Each named turn below is shown by a few rows before and after it. Which turns, in which order, take the first row of each later pair to the second? The first pair is answered.
turn Q_563:
 12.9   1.2  25.8  17.5 -31.0  -8.6  -2.6   3.7  -9.7   6.2  21.3  12.7  26.2   3.1 ->   9.2  22.9   9.7  21.1 -21.4  16.3 -14.9 -17.5  -3.1 -15.7  16.7  15.0   7.0  -9.1
 -3.1  12.4 -16.6   1.0  -1.5  13.2 -21.9 -23.4   0.4 -17.3  -6.1  -8.5  -1.3 -32.3 -> -10.4  -2.8 -20.0 -36.9   2.6   2.9 -19.4  -4.0 -13.8   8.3  -9.0  -9.6   0.6 -20.2
 -7.6  -3.4   0.3   5.4  19.2 -10.8  -9.3  13.6 -11.1  -7.3  -0.8   6.4  -2.2 -36.2 ->  -6.4  -4.6   3.1   1.2  16.4  -9.9  -7.6  20.2 -10.7   0.0   1.6   6.2  -0.6 -31.3
turn Q_13:
  3.8   3.5 -11.1  17.7   6.7  20.9  -7.5  -3.0  14.6   7.2  -9.3 -22.4 -16.8   2.8 ->   3.6  -0.3  -8.5   4.9   6.2  15.1  -8.0   7.7   9.1  17.5  -9.6 -24.3 -14.2  11.5
  5.5  -8.3  17.2  23.6 -13.8 -25.7  12.0  17.1  -4.7  15.7   2.8 -11.2  25.7  23.5 ->  14.8 -14.6  21.5  16.2 -17.2 -25.5  22.5  20.3  -3.5  10.5   6.3  -2.0  13.2  20.6
-25.8 -20.5  -5.5  -2.2  33.5 -10.9   3.4 -16.4   6.4  12.7 -17.8 -11.4  27.7 -26.3 -> -19.3 -29.7  -3.9 -18.8  33.2 -18.5  13.2  -7.1   1.8  17.2 -19.9  -7.0  20.8 -18.0
turn Q_270:
  1.8   9.5   2.5  -3.8   5.3  14.3  17.6  -6.8  18.0 -25.7   1.8  16.5 -18.1 -10.5 ->  -1.0   9.2   1.9  -5.8   7.0  18.9  15.6  -6.8  14.9 -24.9  -0.6  12.4 -22.9  -4.8
 -7.3  19.0   5.2 -22.7 -27.1  -8.7  -9.5  14.7  -7.2  46.7   6.7 -16.5  46.0   6.6 ->  -9.2  18.3   5.0 -28.1 -23.9  -9.4  -9.2  17.8  -7.0  47.9   4.2 -17.1  44.9   7.3
 -7.0  -2.8  -1.2   5.6   2.5   8.0   8.7 -14.0   8.5 -26.2  -8.9 -11.9 -12.9 -31.5 ->  -6.7   6.2  -5.1  10.6  -6.1  13.8   9.6 -18.1   5.8 -29.0  -8.9 -12.3 -16.7 -25.7
 12.8   5.3  -1.9 -19.5 -10.5  -6.6  18.8  -5.1   9.4 -13.0   9.6  33.6 -16.6  -6.7 ->  15.0  13.9  -4.5 -19.6 -14.8  -3.6  15.5  -3.2   5.7 -11.5  10.1  26.7 -21.2   1.3
turn Q_203:
 -1.9  -2.7   4.1  -6.7 -37.4 -11.0   2.5   2.3  -1.8  19.7   6.1   7.3  25.1  -0.9 ->  -6.0  -2.7  -3.0 -29.9  -6.4  -1.0  -0.5  19.8 -15.8  21.9  -8.3  -3.1   0.6  21.1
-18.0 -25.7  -4.0 -41.8  14.2 -14.7   7.2  -4.3   4.3  -7.7   1.1  30.6  -5.9 -44.8 ->  13.9 -30.3  30.3   2.1 -21.8 -34.4  35.7  18.5   7.6  -4.9  16.5  23.3  10.5  -6.4
 -9.1 -13.5   0.2 -20.7  17.2  -4.0  -0.7  18.2   0.6   3.3  13.1   3.1 -22.3  17.4 -> -18.2  -9.3  -3.4 -13.6  -7.5  -7.0  -8.9 -11.1  15.6  -6.9  20.7  17.3   2.0 -19.8
 -6.9  12.9 -26.8  22.1  10.6   3.1 -17.7   2.3  21.2 -13.2 -29.2  -2.0   0.1 -18.7 ->  12.7   5.8  -7.5  41.2  -6.7  -4.2  -2.6  18.5  20.9 -10.0 -18.1  -7.6   6.0   8.3
turn Q_352:
  9.3  15.5  -0.1 -43.9 -34.3   3.8 -16.8 -21.7  -6.1  11.0 -24.6  11.4  -6.4  -6.2 ->  17.1  25.8  -1.7 -26.9 -20.4  20.2 -11.2 -14.0 -10.2   2.1 -31.0  -1.5 -28.6  18.0
-17.2   5.7   3.4  10.3   3.2  -6.8 -23.1 -52.4   8.7  -7.9  17.7   2.9  42.2 -30.2 -> -32.0   0.6 -13.0 -45.6  33.5  -5.5 -29.7 -25.4 -15.5  20.4   0.3  -7.3  23.0  -3.9
 13.9 -21.0  16.3   5.0  18.8 -10.4   3.3  13.5  22.1 -13.9   0.3 -14.1   1.9  -9.7 ->   9.5 -25.0  17.4  -1.6  19.4 -17.3   2.7  13.0  19.7 -11.7   1.8 -10.4   5.4 -13.7
 -3.9 -23.2   2.5   8.1  29.5  -3.2  -3.9  13.3  10.9  -6.1 -18.6  -4.8 -13.3  -9.7 ->   1.4 -18.9   4.8  22.2  22.0  -5.8  -2.2   6.5  17.5 -16.4 -10.6  -3.5  -8.6 -16.3
Pairs:
Each pair is 2 to 3 turns apart.
 -0.6 -10.2  -9.2  23.9  -7.6 -26.0  -7.6 -20.0   0.3   6.6   8.2  -4.6  35.7 -34.7 -> -19.5  -4.6 -34.8 -21.4  26.3  -5.5 -22.7 -15.5 -12.4  13.4 -12.8 -13.9   5.2 -24.0
Q_563 then Q_352
 -8.3  26.0 -19.9 -13.3 -24.8  18.0 -19.3 -29.7   4.4  -3.7  -0.3  12.7  -1.9 -19.3 ->   5.2  22.9  -2.9  10.4 -48.1  10.4  -7.8 -25.1   8.0  -4.8   9.1  13.5   8.8  -7.0
Q_203 then Q_203 then Q_203
 -7.0 -16.4   6.0  19.6   7.5  -0.9   1.3 -20.6  27.5 -27.7  10.3  15.7  -1.6 -38.7 ->  -1.1 -22.8  19.2  42.9  -3.3 -18.2   5.7  -2.9  22.0 -13.7  14.8  -0.3  23.2 -13.6
Q_203 then Q_352 then Q_13
 -5.8  13.4 -10.1  42.9   6.5  23.6 -17.0  29.8  12.1  20.3 -16.7 -14.6  -4.3  12.6 -> -27.0  -3.5 -12.5   4.6 -10.9  -4.2 -24.8  25.7   9.2  44.1 -10.4   5.3  26.4 -20.4
Q_352 then Q_352
  4.7 -16.4 -19.1 -34.1   2.4  -8.2  13.3  14.8  -1.5  -0.9   2.3   9.4   6.2  12.4 ->  -2.5 -17.2 -23.0 -30.5  22.5  -4.2   7.6   9.3   0.7  -4.5  -2.7   5.4   1.3   3.0
Q_563 then Q_203
-21.1   0.6 -21.1  11.6  56.4   0.8 -16.6  -4.9   7.2  -8.4 -11.9 -28.5 -15.6   0.0 ->  -6.2 -31.2  -5.7 -30.3  47.2 -17.8   9.7  23.2  -0.6   2.8  -3.7  -9.0 -28.1   8.3
Q_563 then Q_13
 17.3  14.1  -3.7  22.5  -4.4  23.6   7.8  -3.3   1.0 -28.6  -4.4   5.2 -29.0   9.7 ->  -3.2  12.7 -14.9 -18.3 -25.9  16.4  -7.1 -17.5  -2.2 -11.5  -5.2  22.2 -12.7 -19.2
Q_352 then Q_563 then Q_270
 -1.5   0.0  -2.1   8.3  26.5  -2.1 -26.1   0.8   0.3  -8.0 -14.7  -6.2 -52.5 -15.3 -> -18.4  15.1 -14.9   1.5   6.6  -4.3 -41.7 -14.8  -7.2   4.2 -17.4  -8.0 -32.5 -20.0
Q_203 then Q_563 then Q_13
 22.8  -9.5  19.5  34.4 -24.3  -7.8  20.2  20.6   6.6  -8.3  11.7  -6.7   5.3  10.1 -> -12.8 -23.2  -7.0 -40.6  10.1 -10.2   3.5  26.4  -8.4  14.8  -9.5  -6.3  -9.5   1.9
Q_352 then Q_203
  9.3   5.8  -1.7 -26.2 -40.3   4.6   8.2  -0.3  -4.5  13.5  -4.4  20.9  -9.8   1.4 ->  -1.5  23.3 -10.1  12.1 -38.9  10.2  -8.6 -23.8   4.5  -1.5  -4.8   8.1   3.9 -14.0
Q_13 then Q_13
 17.4  16.2   4.7  20.8  -7.5   9.7   2.5  -1.7   0.4  -5.8  -4.7 -13.3  -0.3  28.5 ->  20.7   6.4   8.7   7.1 -10.1   9.4  16.9   4.6   1.3  -7.1  -2.9  -3.4  -8.7  30.6
Q_13 then Q_13 then Q_13
 -3.3   8.2   2.5  -8.7   5.2  -4.2  -4.1  22.4 -11.2  23.5  -7.2 -19.3  -8.3  34.1 -> -13.5  26.4 -14.4  -0.6  21.7  12.8 -17.5  -8.0  -0.8  -0.1 -13.5 -14.4 -21.3   5.1
Q_352 then Q_203
-27.4  25.9 -37.9 -14.2   3.3  13.2 -25.8 -20.3  -1.7   3.7 -14.4  -6.0   6.7 -21.1 ->  -2.3   6.7 -15.7 -31.7  -1.5  -1.6  -0.7  28.7 -18.5  23.3 -11.8 -17.2  -1.9  38.4
Q_13 then Q_203 then Q_203
  3.8  12.3   0.7   3.3   7.7  27.3   1.1  -1.0  -6.0 -25.8  -2.1  -8.7 -39.4  20.6 ->   8.3   0.2   6.2 -11.9  10.9  24.5   9.7   2.8  -6.0 -25.1   4.3   1.3 -44.0  17.0
Q_563 then Q_13
  2.9  -9.1  -8.0  -4.8   6.2   7.2 -14.0   6.9   7.5  18.7 -15.9 -34.8 -30.6  33.9 -> -20.6 -15.9 -19.2 -30.2   4.3  -2.0 -29.3 -16.0  12.9  25.6 -18.9 -17.7 -14.1  -8.3
Q_563 then Q_203 then Q_13
 -5.2  -8.1  -3.8 -29.6  -2.5  -4.6  -2.6  -9.8   7.2  -7.0   0.2  19.5 -15.2 -30.7 ->   3.7  14.6  -5.7   2.9  -7.6  13.2  -6.7 -23.5  12.8 -21.8   3.8   9.9 -18.8 -21.1
Q_203 then Q_13 then Q_563
 19.3  -9.7   9.9   2.1 -18.6   0.6  10.0  12.9   9.1 -13.7   7.5  15.0  -3.1  -1.7 ->   3.5  13.9  -7.9  24.5  -9.0  11.3 -13.1  -7.7   9.7 -18.5  -1.1   1.4   5.8  -9.7
Q_563 then Q_13
 -9.0  21.0  -9.4  -3.5  -2.2  29.8   5.7 -23.5   4.9 -29.8  -1.3  10.9 -29.2 -15.9 ->  10.1 -19.3  23.8  -5.5 -20.6  -7.2  32.2   3.0  12.3 -16.1  15.4  24.9 -10.9  -9.1
Q_563 then Q_563 then Q_13
 13.7   6.8  -6.8  48.7  27.4  13.9   0.4  -0.1  12.4 -24.3   4.3  -6.5  -6.8  14.8 ->  -2.3 -22.2  -1.0  -1.2  -7.3 -28.3  -0.1   7.6   8.6  20.5  14.9  15.9  43.8  -6.9
Q_352 then Q_352 then Q_203
 -0.3   1.2   3.7 -11.5 -26.8  14.0   4.0   9.1  10.3   6.5  11.3  11.4 -11.9  11.4 -> -10.0  16.4 -12.3   0.7 -15.7  24.8 -10.7  -8.9  14.4  -1.6   4.3   2.6  -5.7  -1.8
Q_203 then Q_13 then Q_13
 -7.1 -12.6   1.4 -13.8  -3.0  13.7   2.1 -16.5  -6.7 -16.3  11.4  12.1  -3.7 -21.8 ->  11.7  -6.7   7.7   9.2  -9.5  20.1  13.3  -6.4  -4.7 -23.1  14.5   5.6 -12.3  -0.7
Q_203 then Q_563
-18.2   6.2   1.4 -10.7 -26.4   5.2   4.5 -19.0  10.0 -11.3   8.6  18.0  -3.0 -22.7 -> -12.2   6.3   9.5   7.7 -38.9  -5.7   6.1   2.0   2.7   4.7  10.5  -2.9  18.3   8.1
Q_13 then Q_352 then Q_203
-14.5 -15.0  -2.6 -30.6  13.6 -18.9  -1.8   4.2  10.9   4.9   1.3  12.4   2.8 -16.8 ->  -6.8 -14.6   3.0 -19.4   8.8 -19.6   4.0   2.9  19.9  -3.6   7.0  16.2   3.6 -27.0
Q_13 then Q_563
  0.9 -22.1  13.2  -0.6  46.3   4.0   3.4  10.5 -20.1 -10.7 -11.0 -28.9 -13.3  46.9 -> -16.6 -11.1 -10.1 -46.3  39.6  16.0 -13.0 -11.8 -22.6 -12.1 -17.9  -8.1 -21.8  14.2
Q_352 then Q_563 then Q_563
  2.4  30.6   0.3  50.2 -29.0   8.2  -2.9  -4.7  -0.8  -0.1  -0.7 -12.2  17.3  23.2 -> -23.0  13.6 -12.9 -23.3 -12.0  -7.6 -16.5  15.0 -24.3  34.7 -13.4 -10.8  17.9  29.2
Q_352 then Q_352
 -2.5  25.0  -5.3  18.8 -18.7  12.5  -1.8  -9.4  -1.2 -11.7  -2.3  -6.0  -3.7  11.4 ->  -2.3  19.9  -7.6   0.8 -18.7  12.1  -0.5   1.6 -12.5  -0.7  -6.3  -8.9  -7.0  29.0
Q_563 then Q_203 then Q_203
  0.2 -27.8   7.9 -26.2   1.2  -7.7  20.0  13.8   0.6   6.0  -3.0  16.2  -7.3  -9.6 ->   1.7   6.2  -5.0  33.6  22.4  11.6   1.9  -6.9   8.1 -19.2 -12.2 -15.2  -9.3  -2.3
Q_352 then Q_13 then Q_13
 19.3  24.7  33.6  53.3   0.8 -19.0  -5.0  23.8  -6.2 -11.7   3.9 -13.8  12.4  13.7 -> -16.2  32.3   2.5  22.8  33.5 -17.0 -36.6  14.2 -20.6   4.6 -15.0 -28.4  17.4   0.2
Q_203 then Q_352 then Q_13
-17.6  -2.0  -7.4 -36.6  -3.5 -16.7  -9.4  11.9 -16.5  34.7  -8.0  -2.8  20.8   8.5 ->  13.2  16.0   2.1  27.0   8.7  10.6  -0.3  18.1  -4.5   1.5 -12.7 -26.4  -7.2  43.4
Q_352 then Q_563 then Q_563
 11.4 -39.2   4.8 -50.8   7.8  10.9   8.7  24.7 -13.4  19.4  -3.1  30.2 -28.0 -11.5 ->   4.2 -45.6   5.5 -43.7  24.3   8.1  -0.4  18.3  -5.4  15.4  -2.1  32.1 -23.6 -31.1
Q_563 then Q_203
  4.1 -16.3   8.6 -26.8 -12.0 -23.3   6.1  26.2  -7.9  21.5   8.9   6.4   7.7  19.7 ->   1.8 -17.9  10.4  -9.4 -15.6 -34.8   4.8   9.5   6.6  16.2  14.4  14.6  28.3 -10.7
Q_203 then Q_563
 12.8   3.8  -4.9  -4.0  -2.0  10.4   8.8  29.0 -18.4   6.6  -4.1 -12.2 -13.7  47.4 ->  -5.3 -16.1  -8.7 -54.4  -3.6  -0.8   6.6  10.4 -10.3   8.2  -2.9  19.0  -9.8  -3.6
Q_13 then Q_203 then Q_563
-12.9 -30.1   4.7 -16.7  34.5 -33.7  13.8  12.4  -3.5   5.8  -5.7  37.8   8.4 -33.7 -> -11.4 -19.5   7.0  30.2  31.0 -37.3   7.0  -1.5   7.9  -5.4   0.1  26.7  25.8 -39.4
Q_563 then Q_13
 14.8  25.8 -25.3  18.5  19.8  29.6  -5.5  -6.1   1.0  -6.2   8.1 -38.7  -6.1  20.9 ->  -0.6  24.0 -29.6   7.1 -12.9  15.4 -12.8 -34.7  10.2   0.0  20.1 -17.3  28.8 -26.5
Q_563 then Q_203
 -1.4 -23.8   6.7  38.6   1.3 -14.2   9.1 -14.5  24.4  -4.1  20.4  11.8  22.0 -41.5 ->   1.5  -7.3   5.8  53.1  -8.8 -11.7   1.8  10.4   1.2  20.1  18.7 -22.8  34.6  16.0
Q_563 then Q_13 then Q_203
 27.5  -0.6   0.5  18.3 -21.2   3.1  -4.6  -2.2  -1.9   1.0   0.2  -6.7  -4.1 -19.7 ->  15.9 -12.1  -1.3   6.9  -1.6  -3.8  -5.4  -1.8   0.6   0.9  -2.1  -1.4  -3.6 -34.7
Q_203 then Q_270 then Q_203
 -3.4  12.1  -5.2  26.1  10.5  21.7  -6.0 -16.5  18.3 -19.7  -8.8  -5.6  -9.1  -9.2 ->   6.8 -23.5  10.6 -26.7   4.2   0.0  17.2  13.9   9.4  -1.9  -0.8  20.9 -13.5   1.9
Q_563 then Q_563 then Q_13
 -3.6 -18.0   0.4 -12.2  -0.4 -33.3  -9.6   2.1   1.6  22.6  -5.3   2.5  25.5 -14.1 -> -11.0  -2.0  -9.8  -0.3   1.2 -17.6 -20.0 -19.2   9.6   6.9 -10.4   3.0  20.0 -30.3
Q_352 then Q_203
 15.2 -26.3  26.7  32.8  -4.7 -21.5  13.8  32.2  -9.3   8.5  13.3 -12.0  30.8   8.5 ->   2.7   1.2  -3.1  35.8  45.6  21.4  -5.4   9.9  -8.3 -24.1  -9.0 -20.2 -19.0  -3.1
Q_203 then Q_352
 -7.7  19.6 -16.0 -30.6   6.4  -3.6  -6.8 -23.4  -1.3  38.2  -6.4  -5.4  -3.7  19.3 ->  -3.7  26.7 -18.0 -23.2   3.0   5.9 -10.0 -31.3   1.9  29.1  -3.8  -5.8  -8.6  17.6
Q_352 then Q_203 then Q_563
-16.4  15.7 -18.7  43.7  14.7  -6.1 -25.9  11.3 -14.0  31.5 -11.1 -52.8  34.8  28.3 -> -34.2  15.7 -32.1  19.5  22.9  -5.7 -37.0   0.4 -15.3  36.7 -16.2 -46.2  39.3   2.2
Q_203 then Q_563
-19.9  -4.3  -6.0 -11.3  -4.9 -13.8 -15.8 -15.6  -0.2  10.8  -0.8   9.6  26.8 -31.7 ->   1.9 -23.0  10.6  -6.7   9.2 -22.3   5.4  30.1 -11.6  21.2  -1.5  -9.7  12.4  21.1
Q_13 then Q_563 then Q_203
 14.0  -0.9   3.2 -19.4 -12.4  16.1  21.9  -4.8   8.6 -19.7   2.2  35.4 -31.6  -4.7 ->  23.1 -11.5  15.3  -3.6 -20.8   5.7  32.8   3.0   8.5 -15.8  10.6  33.2 -19.5  -0.4
Q_563 then Q_563 then Q_563
-34.1  13.3   4.3  20.0 -42.0   2.2  -5.5 -28.0  16.0   6.8   0.2  18.3  34.7 -39.3 -> -54.6  11.3 -16.6 -26.7  -3.3   5.4 -22.7  -2.5 -11.4  36.0 -22.7  -6.2  18.9  -9.6
Q_13 then Q_203 then Q_203
 -7.3  -7.4 -10.8 -57.6  19.9   2.8   5.5  16.4 -14.6  16.1 -16.1   4.0 -17.2  14.6 ->  16.5  19.6  -6.1 -21.9 -27.2  15.2  13.8  11.9 -15.6  12.9  -6.5  -1.6  -5.1  45.9
Q_203 then Q_270 then Q_203
